One turning vector, and how many ticks it has turned:
The counts run from 0 to 191.
[121 125  90 111 158 174 132 140 132 104 131 112 126 132 118 122 182 148
 138 125 126 121 126 158 127 163 134 173 111 118 145 114 167 175 192 145
 123 105 192 125 122 127 112 189 158 159  89 125 134 114 121 139 152 109
 137 133 122  69 143 130 105 144 112 157 163]
78
[124 119 103 123 180 150 153 178  99 107 111 135 105 161 116 106 160 130
 151 129 137 105 106 153 104 161 139 170  93  81 113 129 169 175 154 116
 139 109 161  97 141  86 109 168 128 138  79 141 137 101 153 107 173 131
 156 123 124  86 128 152  97 116  94 134 118]
18
[117 116  97 119 167 192 157 130 117 111 122 110 128 105 120 131 187 139
 131 106 121 123 125 132 149 171 155 166 109 109 133 123 152 152 181 145
 140  88 173 108 125 117 121 195 187 135  91 139 132 134 109 128 161 126
 145 139 119  78 155 133 134 149 126 144 176]
70
[141 123  98 145 189 149 157 166 111 107  73 132 115 144 120 128 165 124
 136 119 115 119 134 129 150 168 147 171 101  92 125 141 173 173 152 130
 148  90 134  97 144  91 130 179 160 124 106 145 148 125 103 106 165 103
 159 125 127  63 144 114 149 144 128 121 152]
31
[130 144 106 155 183 153 135 184 112 103  91 117 119 160 110 127 176 137
 144 115 139 117 108 122 128 176 133 154 118 108 130 143 173 171 151 134
 121  88 162  91 137  93  94 185 123 154 101 125 134 101 122 138 168 115
 175 138 130  77 132 124 116 129 136 127 149]
37
[164 117 108 113 164 169 147 171 144 102  84 132 136 120 116 132 155 113
 147 142 114 103 129 126 155 165 155 161  95 100 129 137 160 183 175 139
 149  97 152  90 125  84 140 183 145 124  94 137 138 148 113  98 174 106
 157 124 127  88 149 126 125 152 104 122 153]
109
[125 101 110 110 155 170 160 113 100  89  96 138  99 119 107 128 174 137
 141  99 117  99 111 159 133 157 146 160 100 107 123 128 142 150 155 140
 155 106 165 102 166 102 111 195 164 132  66 173 145 116 126 130 176 142
 159 131 134 110 161 121 119 125 108 130 150]
169
[109 125  88 118 171 175 136 154 123 114 122 106 140 138  99 119 183 132
 150 122 145 105 101 136 124 168 127 161 106  91 138 138 157 161 174 137
 124 114 183 100 138 107 112 205 146 147  91 102 153 116 121 132 165 112
 138 143 127  72 140 128 108 145 106 139 152]
184
[118 112  93 124 172 187 153 127 108 114 124 103 129 109 126 136 184 144
 139 114 124 126 128 134 139 168 153 170 105 107 133 127 143 160 188 143
 139  89 170 117 136 113 120 198 184 138  98 134 128 145 113 131 155 129
 140 129 125  72 146 141 134 153 117 147 176]
69
[113 110  97 125 174 156 136 128  84  98 113 119 101 157 117 129 176 150
 148 114 130 116 116 178 102 150 127 170 105 109 118 136 148 181 176 134
 138 114 182 127 161 112  91 185 136 154  85 157 133 106 137 145 154 130
 148 111 134  85 139 134 113 127 101 149 149]
164
[141 142 112 156 179 150 141 160  91 106  94  96 108 149 115 140 165 140
 139 129 141 126 111 126 126 156 158 154 106 107 123 143 151 182 166 140
 158  88 164 105 161  89  94 188 114 153 102 133 137 119 122 136 169 133
 183 117 112  85 139 137 126 122 125 131 168]
144
[111 129  97 115 166 162 135 139 112  95  91 111 134 128  93 139 177 127
 132 104 119 112 120 168 147 157 139 165 109  89 125 146 152 164 162 136
 145 136 167 109 155 112 113 198 149 124  81 122 152 117 100 122 175 103
 147 149 112  90 168 107 146 127 123 122 170]
180
[107 113  99 129 155 169 153 122  89  93 107 129 109 101 111 128 176 140
 146 112 126 119 111 134 131 168 151 147 101 104 121 131 143 126 161 144
 158 112 176 101 154 107 103 201 163 139  85 153 129 120 124 131 177 148
 170 144 100  80 162 139 121 131 123 145 175]
62
[128 125 100 140 190 168 140 149 102 105 110 106 108 161 129 142 184 148
 130 102 120 132 136 153 128 159 139 177 115 121 122 130 166 197 182 138
 125  82 167 129 137 113 100 173 156 156  96 150 122 117 119 144 145 119
 150 108 150  77 133 125 133 140 123 144 160]
155
[117 135  99 147 173 150 155 163  92  99  93 126 104 127 124 122 167 129
 134 120 118 143 133 138 139 164 164 159 103  98 111 120 171 142 147 129
 161  96 156  99 136  93 109 172 151 132  93 149 128 105 117 111 183 130
 180 145  86  69 150 146 126 124 144 145 168]
140
[114 118 104  93 165 163 130 164 109  96 113 121 139 131 103 129 162 125
 135 113 115 112 131 185 118 162 143 175  98  77 107 143 151 189 178 116
 139 149 174 112 137 110 116 169 148 117  68 139 108 129 137 105 162 120
 135 134 123  99 155 143 141 114  97 127 143]
94
[101 103  92 115 189 180 156 142  87 118 119 102 127 134 113 131 184 139
 146 100 136 112 115 156 113 167 139 175 103  80 120 146 137 167 173 122
 139 114 166 115 154 109 115 187 178 126  84 134 135 126 128 123 158 135
 128 125 141  88 141 137 138 135 100 133 148]
174
[111 116 102  97 170 166 134 170 110 105 123 120 142 136 107 123 169 130
 137 115 122 110 124 182 109 172 142 182  96  75 114 140 154 187 181 113
 139 148 174 112 133 108 115 173 148 122  68 128 114 127 141 104 164 123
 127 132 118  88 148 151 129 115  95 130 138]
95
[133 125 107 106 177 168 137 179 121  99 102 109 125 152 117 132 170 106
 135 118 115 120 137 171 131 147 134 176 106 108  94 132 165 209 182 122
 126  96 177 112 119  90 118 151 136 129  75 148 113 125 134 122 166 112
 147 113 155 114 135 145 116 134 101 137 137]
7
[133 124 100 100 144 179 139 134 145  91 121 136 116 121 111 117 179 145
 136 123 119 108 119 155 140 166 138 166 108 128 145 108 166 160 180 156
 131 105 194 105 124 118 106 196 153 159  74 143 137 109 122 133 166 116
 148 145 118  92 159 117  94 140 114 151 155]
80
[113  97  92 116 172 165 154 120  92 102 118 133  93 143 124 116 177 149
 149 112 128 111 114 158 108 159 136 171  99 108 130 119 153 156 172 137
 137  97 174 112 154 109 108 188 161 150  85 162 144 107 139 135 162 138
 147 119 135  82 136 138 101 134  99 157 144]
166
[126 124 113 133 167 175 139 132  93  95 101  96 124 115 105 152 176 143
 141 109 140 116 106 134 129 166 151 150 106 102 120 155 124 168 174 145
 159 109 173 103 169 106  94 201 143 138  86 137 123 138 119 141 166 145
 168 126 119 104 157 132 139 124 117 120 180]
65
[125 110  95 139 167 153 134 140 108  76  70 139 107 135 122 133 171 123
 157 123 110 122 132 138 142 154 123 150 112 127 108 130 177 150 161 145
 135  85 168  97 138  92 106 178 146 143 109 164 122 113 116 134 170 118
 180 128 145  64 138 124 108 157 131 159 168]
42
[127 123  99 105 155 149 127 164 118  88  92 122 138 119  98 129 152 108
 145 145 116 108 123 164 143 147 146 158  91  79 112 140 153 170 172 129
 163 144 172  95 143  89 130 184 123 119  82 126 139 131 124  99 194 106
 153 139 101  91 160 137 124 127 102 131 164]
102
[124 117  95 130 174 170 152 139 107 105 115 129  96 150 131 125 185 151
 130 101 111 130 139 158 128 165 137 181 114 122 128 109 179 171 169 137
 124  78 167 124 128 118 106 173 174 154  92 163 130 103 120 139 149 121
 149 122 137  72 137 123 122 142 132 155 153]
157
[124 125  93 105 150 180 138 137 141 101 130 129 118 123 115 115 181 147
 138 123 121 114 122 155 135 165 140 171 112 122 147 109 166 166 185 153
 125 103 194 113 122 124 109 195 157 159  83 134 137 112 121 136 159 114
 142 139 120  74 150 129  97 144 113 156 156]
79
[142 135 105 157 187 153 144 153  91 106  98  97 108 149 120 141 163 142
 147 134 140 133 118 125 130 149 153 156 100 109 126 138 147 183 175 142
 155  81 158 112 156  89 103 189 124 155 110 133 136 123 118 136 164 125
 177 106 117  73 136 136 128 134 120 141 175]
145
[137 119 106 126 178 148 158 173 105 114 104 143 104 156 116 106 158 134
 154 129 136 102 103 141 109 167 146 168  88  85 125 128 162 172 155 123
 149 105 152  89 146  84 116 173 136 141  81 149 148 107 149 109 176 131
 160 120 125  87 133 147  92 119  94 132 118]
19
[124 124 107 123 161 165 150 135 113  89 103 141  93 139 119 124 185 148
 121  92 112 122 129 164 140 161 140 171 119 126 128 109 173 162 154 142
 130  91 174 111 136 116  98 176 163 151  71 171 136  92 121 132 164 126
 166 139 124  92 155 114 116 126 136 146 151]
159
[112 121 109 127 154 170 147 123  93  91 103 118 113 103 103 136 176 142
 141 106 129 117 110 139 131 167 158 144 105 103 120 136 138 137 158 147
 160 109 177  97 158 106  97 199 151 134  77 147 126 121 127 128 180 150
 174 147 106  99 161 137 125 120 128 132 178]
63
[118  97  98 112 160 170 161 116  97 102 115 142  90 129 121 113 178 147
 148 111 125 105 111 154 116 161 143 167 101 107 130 117 150 146 160 142
 144  94 171 111 158 108 113 192 168 146  81 169 147 107 137 130 167 145
 149 125 132  87 144 134  98 137 102 150 144]
167
[115 103 108 111 170 169 146 120  87  91  93 114 115 127 100 143 178 131
 143  97 122 107 113 173 126 152 139 160 105  95 105 151 131 170 160 134
 156 119 169 111 172  99 104 189 155 122  72 162 136 127 126 127 172 135
 151 124 139 115 162 121 141 123 105 121 161]
171
[124 110 110  93 158 161 131 155 115  86 104 129 140 124 101 135 163 125
 135 113 106 107 132 191 127 163 143 176  98  86 105 143 149 191 178 118
 146 150 169 112 139 109 117 172 149 119  66 149 115 132 129 103 167 118
 138 132 125 106 163 131 142 114 101 120 146]
93
